(in the rows, 128 means zero)
Each named move below is a turn or a mirror, shown by a few rows before and after it. Which moves, in which order, take the first row of each later pair to the second? The first pair is answered.
move Y:
[171 150 130 123  62 151 111 129 136 120  97 142 155 136 145 164 104 135
 100 143  96 126 142] -> [137 134 170 163 110 143 107 132 116 147 163 141 118 129 133 160 133 111
 114 120  88 177  81]
[132 130 153 119 167 136 106 116 126 127 156 138 116 136 121 136 112 127
 136 122 153 131  92] -> [151 138 129  97 140 140 110 115 139 110 117 139 137 141 129 139  94 140
 126 134 159 101 130]
[159 167 141 175 128 121 141 134 148 105 144 121 158 123 110  94 156 120
 123 128 144 151 171] -> [155 167 145 176 129 119 141 135 147 106 147 122 154 125 109  92 159 117
 122 128 144 156 168]
move C:
[122 128 125 153 143 101 136 144 120 112 121 100 130 144 116  95 132 113
 124 151 149 134 164] -> [124 129 127 153 145 102 129 144 116 113 124 103 130 147 115  93 128 110
 124 151 153 138 163]
[130 138 154 116 152 162 137 107 149 155 164 159  85 107 147 157 165 105
 112 116 101 125  75] -> [127 133 150 114 147 159 156 106 152 154 152 152  85 102 149 157 171 108
 113 115  93 112  79]
[ 77 101 135 151 168 123 158  75 140 139 149 155  97  88 146 136 154 146
 147 130 110 113  71] -> [ 84 105 145 153 173 129 129  77 134 140 165 169  98  93 145 133 142 143
 148 134 122 129  65]
[124 137 134 146  79 107 137 145  87 125 100 153 168 162 122 131 154 148
  98 157 125 123 190] -> [129 141 140 150  85 111 112 145  82 125 114 165 167 167 123 131 145 146
  97 160 136 137 185]
move R:
[140 141 145  96 131 128 125 116 135 108 130 144  91 117  97 136  95 106
 141  95 143 161  69] -> [134 131 111  84 122 127  84 102 125 133 167 153 102 117 101 105 101 144
 143 146 158 157 123]
[117 144 151 163 115 126 133 127 129 140 145 134 130 143 118 134 132 135
 111 133 104 147 108] -> [115 140 137 160 110 124 125 122 128 150 153 134 131 139 119 126 135 145
 113 149 103 145 122]
[114 120 100 136 147 117 170 110 131 150 133 107 122 132 134 145 155 159
 148 126  65 117 125] -> [131 149 153 170 167 116 137 147 106 114 123 123 128 164 117 140 126 105
 140 106 104 162  93]
[136 147 173 169 121 127 112 138 100 129 161 141 109 148 121 142 146  90
 117  94 123 199  79] -> [122 123 108 141 105 124  86 103 103 175 203 144 118 129 138 116 168 156
 128 157 112 171 149]
move P:
[138 114 151 109 136 164 144  98 187 125 113 111  84  84 157 183 122 132
 164  84 132  99  43] -> [144 109 141  96 144 166 117  89 190 132 127 119  85  84 161 174 112 147
 170 102 148  93  54]
[129 130  96 116 119 136  78 122 111 156 170 140 136 109 126  95 140 159
 125 167 118 162 155] -> [157 158 103 114  71 140  99 141 115 118 109 140 159 122 125 115 120 139
 102 152 109 158 163]
[ 92 115 114 142 198  98 134 146 123 113 113 112 135 134 122 105 123 122
 147 135 175  95 137] -> [108 126 111 136 178 103 130 149 127  98  87 119 147 141 124 109 108 120
 139 136 180  88 148]
move K:
[ 88 105 168 156 206  94 159 152 110 169 159 113  86 103 103 153 133 118
 130  80 136 157  84] -> [ 93 109 158 147 233  89 128 155 107 158 150 117 101 115 101 128 114 118
 141 102 182 134 109]
[127 124  89  93 139 119 159 120 132 146 140 116 143  74 153 125 137 178
 139 157 114 100 169] -> [125 122  97 100 127 126 167 118 133 154 152 119 134  69 154 137 146 177
 135 150  91 115 157]
[110 171 108 147 116  87 133 147 103  99 104 164 151 133 118 148 145 105
 121 129 105 150 118] -> [107 169 112 152 122  90 119 143  99 106 123 169 145 133 117 144 144 106
 122 131 109 162 109]
[127 114 130 134 144 136  91 114 109 107 149 166 132 133 121 113  96 133
 111 133 130 150 115] -> [131 117 118 123 141 130 105 123 116  91 112 158 147 135 122 109  86 133
 113 139 144 118 135]
Now pairs of rows:
Each pair is two moves apart.
[ 98 122 127 148 123 113 160 136 134 138 135 106 125 130 128 107 159 125
 138 129 106 128 136] -> [103 116 110 135 127 116 147 125 140 142 136 109 130 127 135 100 155 140
 140 149 118 111 155]  Y P
[124 134 143 136 114 140 157 146 132 116 139 117 119 133 131 133 137 120
 130 122 116 141 116] -> [113 128 134 135 122 135 164 144 130 124 142 110 117 128 129 126 147 123
 136 127 119 132 121]  K C
[142  97 113  68 159 146  96  99 174 154 170 139 120 101 168 153 120 150
 156 144 126  97  67] -> [167 129 151  83 152 149  96 127 170 108 124 147 129 124 159 167  88 104
 142 113 144 116  41]  R P
[112 109 138 142 120 129 163 129 135 112 132 124 111 105 124 158 157 127
 146 103 110 123 141] -> [149 130 130 122 100 144 109 125 141  93 119 147 134 124 132 156 114 136
 134 125 140 119 168]  C Y
[123 107 103 100 145 140 152 112 160 163 136 118 120 102 141 137 134 149
 124 121 128 112 125] -> [129 111 114 107 155 146 117 111 155 167 164 133 116 109 142 134 128 147
 124 126 141 137 115]  K C
[124 112 118 153 181 117 131 129 129 149 149 116 149 143 137 112 141 159
 133 137 131 128 126] -> [128 113 114 147 160 114 166 132 138 139 114 105 156 140 139 124 142 158
 127 129 113 106 132]  K K
[137 142 104 101  66 135 129 123 124 150 147 128 149 117 137 144 136 164
 115 144  80 136 163] -> [140 158 156 127  86 136 155 144 121 117 122 127 137 126 126 168 127 114
 110  89  81 159 101]  R Y
[125 112 112 140  99 152 150 109 111 156 145 132 133 132 149 132 179 144
 127 150  97 142 148] -> [145 127 143 144 103 160 176 123 125 124 104 130 127 139 145 160 156 109
 123 108  98 141 104]  P R
[117 102 106 112 144 131 129 103 144 165 170 121 115 106 134 123 144 147
 137 141 110 120 141] -> [151 126 101  99  94 145 135 108 156 142 126 131 137 117 140 145 120 144
 114 136  98 115 156]  P K
[114 133 147 147 142 112  46 155  95 156 169 156 103 141 116 102 116 130
 122 156 162 150 155] -> [127 109  92  83 104 131 117 109 152 169 123 134 102 101 148 147 123 184
 125 148 112  69 165]  R P
[175 108 159 122 113 126 120 108  88 120 129 142  99 135 125 145  95 103
 136 129 152 146 101] -> [176 102 124 101  92 126 116  91  98 132 127 142 110 126 134 139 100 137
 137 157 146 118 143]  Y R
[148 127 124 120 102 147  90 116 134 134 156 155 129 121 132 141 117 146
 125 132 119 151 134] -> [117 108 126 134 112 133 142 117 133 143 156 128 111 104 127 143 152 140
 135 112  91 145 118]  C Y
[149 147 160 109 152 178  25 115 128 121 141 150 105 120 138 124 114 123
 114 161 163 135 119] -> [131 152 175 134 119 150 151 156 131  80  46  98 106 117 122 146 147  78
 100 105 113 110 110]  K P
[193 169 148  97 167 168  86 127 165  61  79 138 133 166 128 152  33 120
 145 114 203  95  90] -> [120 127 183 146 228 144 166 134 148  98 137  97  79 135 112 153 111  96
 170  65 153 124  15]  C Y
[118 116 134 137 149 125 109 105 110 162 168 124 107 128 133 132 142 137
 146 126 114 147  99] -> [157 151 135 129  88 134 123 126 121 114  91 129 138 150 135 153 108 118
 116 113 111 137 121]  P P
[120 132 143 114 134 104 164 112 124 135  92 112 122 137 122 128 108 126
 114 118 154  95 137] -> [120 133 161 127 156 109 120 109 112 146 137 131 112 142 118 119 103 121
 121 125 171 131 115]  P C
[135 126 136 141 148 137  73 126 116 137 151 140 130 135 123 112 106 135
 130 148 171 132 147] -> [139 123 117 120 126 133 144 127 141 117  79 113 140 123 132 131 108 138
 126 128 149  77 162]  K R
[114  98 115 145 180 105 171 121 118 138 130  95 109 109 107 118 156 138
 154 130 139  94 126] -> [157 126 100 118 149 124 110 116 126 114 106 124 142 131 117 116 105 150
 139 161 177  85 166]  C Y
[131 127 135 119 120 129 117 126 127 134 136 125 135 132 122 141 108 109
 121 111 133 143 116] -> [128 120 112 106 120 129 115 116 132 145 143 122 137 127 127 132 115 129
 125 129 135 126 135]  K R
[162 151 138 137 100 135 138 139 113 133  93 135 131 126 139 147 118 124
  95 133  97 137 133] -> [130 129 142 149 163 124 108 131  94 162 157 133 108 120 130 116 136 124
 120 150 126 147 119]  P K
[112 122 116 131 170 118 100 124 129 139 144 128 122 121 125  97 124 128
 137 157 164 120 140] -> [118 130 145 145 179 122 125 138 131 115 119 124 115 123 121 115 115  95
 131 120 161 128 101]  R R
[114 139 110 101  81 110 132 145 127 108 117 116 150 114 146 122 124  97
 122 144 143 164 168] -> [110 138 115 105  72 115 147 143 127 116 125 115 141 109 146 134 136  96
 118 132 121 174 150]  K R
[120 124 143 120 150 146 102  89 135 147 171 137  99 105 147 161 126 144
 134 117 130 139  75] -> [136 144 130 112  90 141 161 111 148 112  91 121 121 110 147 181 121 135
 110 101  98 111 105]  Y P
[115 121 134 132 159 114 149 139 124 125 121 106 136 130 122 107 142 115
 150 125 149 128 120] -> [118 125 131 134 154 111 133 144 117 125 125 111 142 134 119  96 140 119
 148 137 153 138 135]  K R
[147 134 103 136 142 127 126 121 158  95  79 126 138 135 139  90 102 119
 125 137 135 106 137] -> [139 138 137 167 156 130 108 130 141 102 117 135 123 143 132  90 107  97
 121 121 133 155 100]  P C
[138 129 165 131  99 164 124 130 131 148 211 144  92 125 162 154 164 139
 135  94  54 217  70] -> [150 142 137 110 169 149  26 142 113 125 205 160 132 157 153  79 113 143
 157 165 187 175 145]  R K
[146 134 133 133 100 149 114 135 140 140 131 140 149 108 104  91 125 140
 111 146 120 115 148] -> [124 120 139 140 113 140 148 136 136 150 137 124 134  96 101  92 151 134
 116 133 102 116 132]  Y C
[ 81 100 146 172 171 112 184 157 117  98 106  92 130 106  97 142 149  93
 141  83 130 101  91] -> [ 75  97 156 181 199 116 132 149 104 111 150 109 123 111  96 123 144  95
 149  97 155 126  82]  K K
[136 116  96  50 151 117 165 101 178 167 145 119 140 133 139 146 125 173
 118 133 135  56 161] -> [113 104 122  78 213 107 146 109 158 180 190 116 117 132 127 124 137 150
 137 128 160  83 125]  Y K
[115 107 134 105 155 129 131 125 128 161 166 124 108 130 135 148 134 117
 132  87 115 141  83] -> [140 120 100  76 150 130 104 125 138 136 121 129 144 141 141 131  97 133
 131 120 163  90 141]  K Y
[ 89 126 139 176 131  78 138 146  72  96 152 125 126 132  98  85 179  90
 115 126 116 151 129] -> [ 97 120  87 137  95  81 152 123  94 103 128 118 147 121 117  87 182 135
 113 157 104 101 186]  R Y
[122 133 108 152 108 127 142 145 107 144 142 139 139 137 117 137 133 148
 114 123  82 166 132] -> [126 131  91 135 144 124 103 137 107 146 153 145 146 140 121 110 118 160
 127 154 128 144 154]  P K
[120 120 129 129 142 123 148 127 126 153 153 127 105 120 140 136 150 128
 133 137 125 126 107] -> [136 128 110 111 137 122 133 128 131 137 128 132 125 125 144 126 130 136
 130 155 153  98 143]  K Y
[127 147 128 140 102 149  98 104 110 101 155 149 127 147 129 129 151 116
  97 152 116 143 185] -> [101 130 123 144 105 133 147 106 112 113 151 125 118 133 128 131 180 121
 104 141  89 126 185]  C P
[142 170 141 127 121 129 104  86 131 124 104 115 122 137 131  92 126 146
 118 161 121  49 166] -> [123 159 187 160 159 128 136  94 127 127 127 104  87 131 118 110 142 104
 127 110 103  87  89]  R Y
[167 121 151 116 123 126 198 142  95 119 100 117 138 125 112 112 127  87
 128 103 116 175  83] -> [184 111  91  63 121 132 163 110 115 130  91 123 160 120 130  93 107 143
 137 154 152 113 152]  P Y
[ 99 146 146 150 124 100 174 143 104 109  80 123 136 139 104 117 150 131
 126 134 128 131 146] -> [ 94 144 144 161 117 102 141 137  90 131 125 134 132 137 102 108 160 144
 123 152 120 163 152]  K R
[160 153 153 154  73 147  39 129 144 132 143 170 146 160 126 139 109 123
  89 135  95 220 105] -> [152 137 155 141  66 153 125 116 174 130 108 145 127 134 134 186 126 121
  94  87  49 187  64]  R R
[116 125 120 134 127 117 134 132 123 129 108 118 141 130 127 122 132 124
 123 143 132 113 138] -> [117 117 115 125 124 126 134 118 133 142 118 118 133 122 132 128 137 135
 125 140 124 108 132]  C R
[146 139  99 100  77 162 132  86 153 137  87 140 109 100 143 156  90 135
 130  95  91 114 132] -> [133 127 113 110 126 169  84  72 143 162 155 157  88  94 142 139  92 137
 148 104 116 142 103]  Y P
[117 117  93 105 123 115 170 112 138 139 111 107 135 112 128 121 141 152
 129 139 119  88 172] -> [106 109 114 125 128 129 137 101 125 169 183 125 111 106 129 124 156 153
 131 137  98 147 135]  K K
[106 129 101 158 145 127 134 147 108 107 138 101 130 131 120 102 149 145
 127 127 108 124 145] -> [120 136 107 158 147 136  96 146 103 104 148 119 134 142 120 101 132 142
 124 135 124 137 144]  Y C
[144 145 132 115 133 130 142 132 138  98  72 128 144 136 138 139  95 107
 124 119 165  82 136] -> [113 139 141 151 156 108  99 147  96 124 139 130 136 144 120  96 120 103
 133 151 178 133 154]  P R
[121 129 140 128 148 123 153 123 127 122 118 104 101  96 118 163 144 132
 142 117 104 132  84] -> [145 158 145 136 145 122  78 139 105 102 120 131 129 130 109 136 109 122
 130 148 153 156 118]  R P
[163 150 112 113 101 146  86 122 119 136 120 180 146 147 156 130 120 170
 122 162 147 142 181] -> [147 154 156 158  88 139 122 146 100 136 135 174 126 147 141 148 150 134
 108 118  97 198 133]  P K
[ 90 108  89 159 136  50 163 144 105 133 119  92 146 124 109 112 171 101
 122 196 148 126 182] -> [100 107 100 143 133  61 218 137 135 118  76  81 134 112 117 153 165  87
 124 149 128  98 138]  P R
[138 137 121 146 157  92 165 114 133  86  91 117 120 129 129 141  98 104
 116 116 145 120 104] -> [136 132  97 127 158  91 160 102 141  98  90 114 125 124 134 133  99 126
 124 134 151  96 125]  P Y
[120 157 145 146 103 114 149 168 114  66  84 101 170 141 119 106 107 109
 108 114 165 131 125] -> [110 131 112 120  86 115 196 140 139  91  79  84 159 112 134 123 131 145
 114 115 128  93 135]  R R
[121 125 154 149 151 124 159 136 132 109 103 118 110 122 121 137 133  93
 117  73 115 128  76] -> [101  99 123 128 188 120 150 109 143 143 135 109  99 102 130 119 145 127
 141 100 129  95  93]  P C
[108 134 107 133 107 117 147 142  96 150 168 134 146 146 107 109 173 137
 102 161 102 137 160] -> [107 128 121 127 113 121 202 141 119 136 131 115 133 130 111 140 174 121
 106 119  84 114 119]  K R
